Here are some points:
0.4 0.9 -0.8 2.6 1.4 -0.7 0.6 0.0
0.1 -0.6 1.4 -2.2 -1.2 -0.2 -0.6 0.2
0.0 1.3 -0.4 2.5 1.2 -0.9 -0.2 -0.7
0.6 1.5 -1.0 1.7 2.2 -0.9 0.7 -0.5
0.3 0.9 -0.8 1.6 1.3 -1.2 1.0 -0.4
0.1 -1.1 0.4 -0.3 0.7 -0.5 -0.6 -0.1
0.1 1.5 -0.8 1.8 1.9 -0.3 0.5 -0.3
-0.2 -1.8 0.0 -0.4 1.4 -0.3 -0.7 0.2
-0.2 1.4 -1.2 2.4 1.4 0.1 -0.1 0.5
-0.4 -1.5 -0.9 0.3 0.5 -0.3 -0.9 0.7
0.7 1.4 -0.9 2.0 0.9 -0.8 0.9 -0.5
0.0 -1.4 1.4 -2.3 -1.6 0.3 0.1 0.1
0.2 -1.3 1.6 -2.1 -0.1 0.3 -0.8 0.1
-0.3 1.7 -1.9 2.9 -0.1 -0.1 0.8 -0.4
0.2 2.0 -1.9 2.5 0.6 0.0 0.5 -0.2
10 more points follow, each with its number after it:
0.3 -0.9 0.6 -1.2 -2.6 1.0 -0.2 0.0 0
-0.6 -1.4 -1.0 0.6 0.6 1.0 -0.7 1.2 1
0.2 -0.8 -0.3 -0.3 1.2 0.1 -0.3 0.1 2
-0.2 1.8 -2.2 4.0 -0.5 -0.4 0.4 0.8 3
-1.1 1.8 -2.1 4.2 -0.4 0.1 0.4 1.2 4
-0.7 -1.0 0.1 -1.9 -1.6 -0.2 -0.2 0.0 5
-0.6 -0.6 0.7 -1.6 -3.0 -0.3 0.2 -0.3 6
0.3 2.2 -2.4 3.2 -1.8 -0.7 1.8 0.4 7
0.2 -1.0 1.8 -2.2 0.1 1.2 -0.6 0.0 8
-0.2 -0.7 1.5 -1.7 -0.9 1.1 -1.0 0.1 9
Which of these numbered points is nearest to each point below, ignoring the 3 directions in which the first points spread most? Its number follows each.
0.3 1.2 -1.2 2.3 1.8 0.2 -0.5 0.3 > 9
0.0 -1.2 1.7 -3.1 0.3 1.2 -0.7 0.2 > 8
0.2 -0.9 1.1 -2.0 -2.6 -0.2 -0.1 -0.5 > 6
-1.0 -1.4 -1.0 0.9 1.3 1.5 -1.0 1.1 > 8
0.8 -0.5 0.9 -1.7 -2.1 0.0 -0.2 -0.1 > 0
0.2 -0.6 0.3 -1.9 -1.4 0.5 0.3 -0.1 > 2
0.3 1.8 -0.8 1.1 1.2 -1.5 0.5 -0.6 > 5
0.4 -0.8 2.1 -2.3 -1.4 -0.1 -0.4 -0.5 > 0
0.0 -0.3 0.9 -1.9 -1.9 -0.2 0.4 -0.5 > 5
0.2 -0.7 1.6 -1.9 -1.6 -0.3 0.5 -0.6 > 6
0.1 -1.0 0.5 -1.2 -1.7 -0.2 0.2 0.4 > 7
0.1 -1.0 1.4 -2.0 -0.6 1.2 -0.2 0.1 > 8
1.4 -0.5 2.5 -2.6 -1.6 -0.5 0.5 -0.2 > 3
0.1 1.8 -1.0 2.1 -0.6 -2.1 1.5 -0.3 > 7
0.3 -0.7 1.2 -1.3 -1.5 0.1 0.3 -0.1 > 0
0.7 -0.6 1.2 -2.3 -0.8 0.0 0.3 -0.2 > 2
-2.3 2.1 -2.6 5.0 -2.1 -0.2 1.0 1.1 > 4
-1.4 1.3 -3.6 4.6 -1.0 0.8 0.6 1.8 > 4
-0.3 -1.3 -0.6 0.2 1.3 0.8 -0.7 0.9 > 1
0.3 -1.4 1.5 -1.8 -0.3 0.8 -0.2 0.3 > 1
-0.1 1.4 -0.5 1.4 1.6 0.0 0.0 -0.2 > 9
-0.6 0.9 -1.6 2.7 2.2 0.2 -0.3 -0.1 > 9
0.6 -0.2 1.6 -2.7 -0.1 0.4 -0.9 -0.5 > 9
0.9 -0.8 3.1 -4.7 1.0 -0.4 -1.3 -1.3 > 9
1.5 -1.4 3.0 -4.3 1.4 -0.1 -1.5 -0.8 > 9
0.6 -0.7 1.9 -2.4 -2.2 -0.7 -0.5 -1.2 > 6
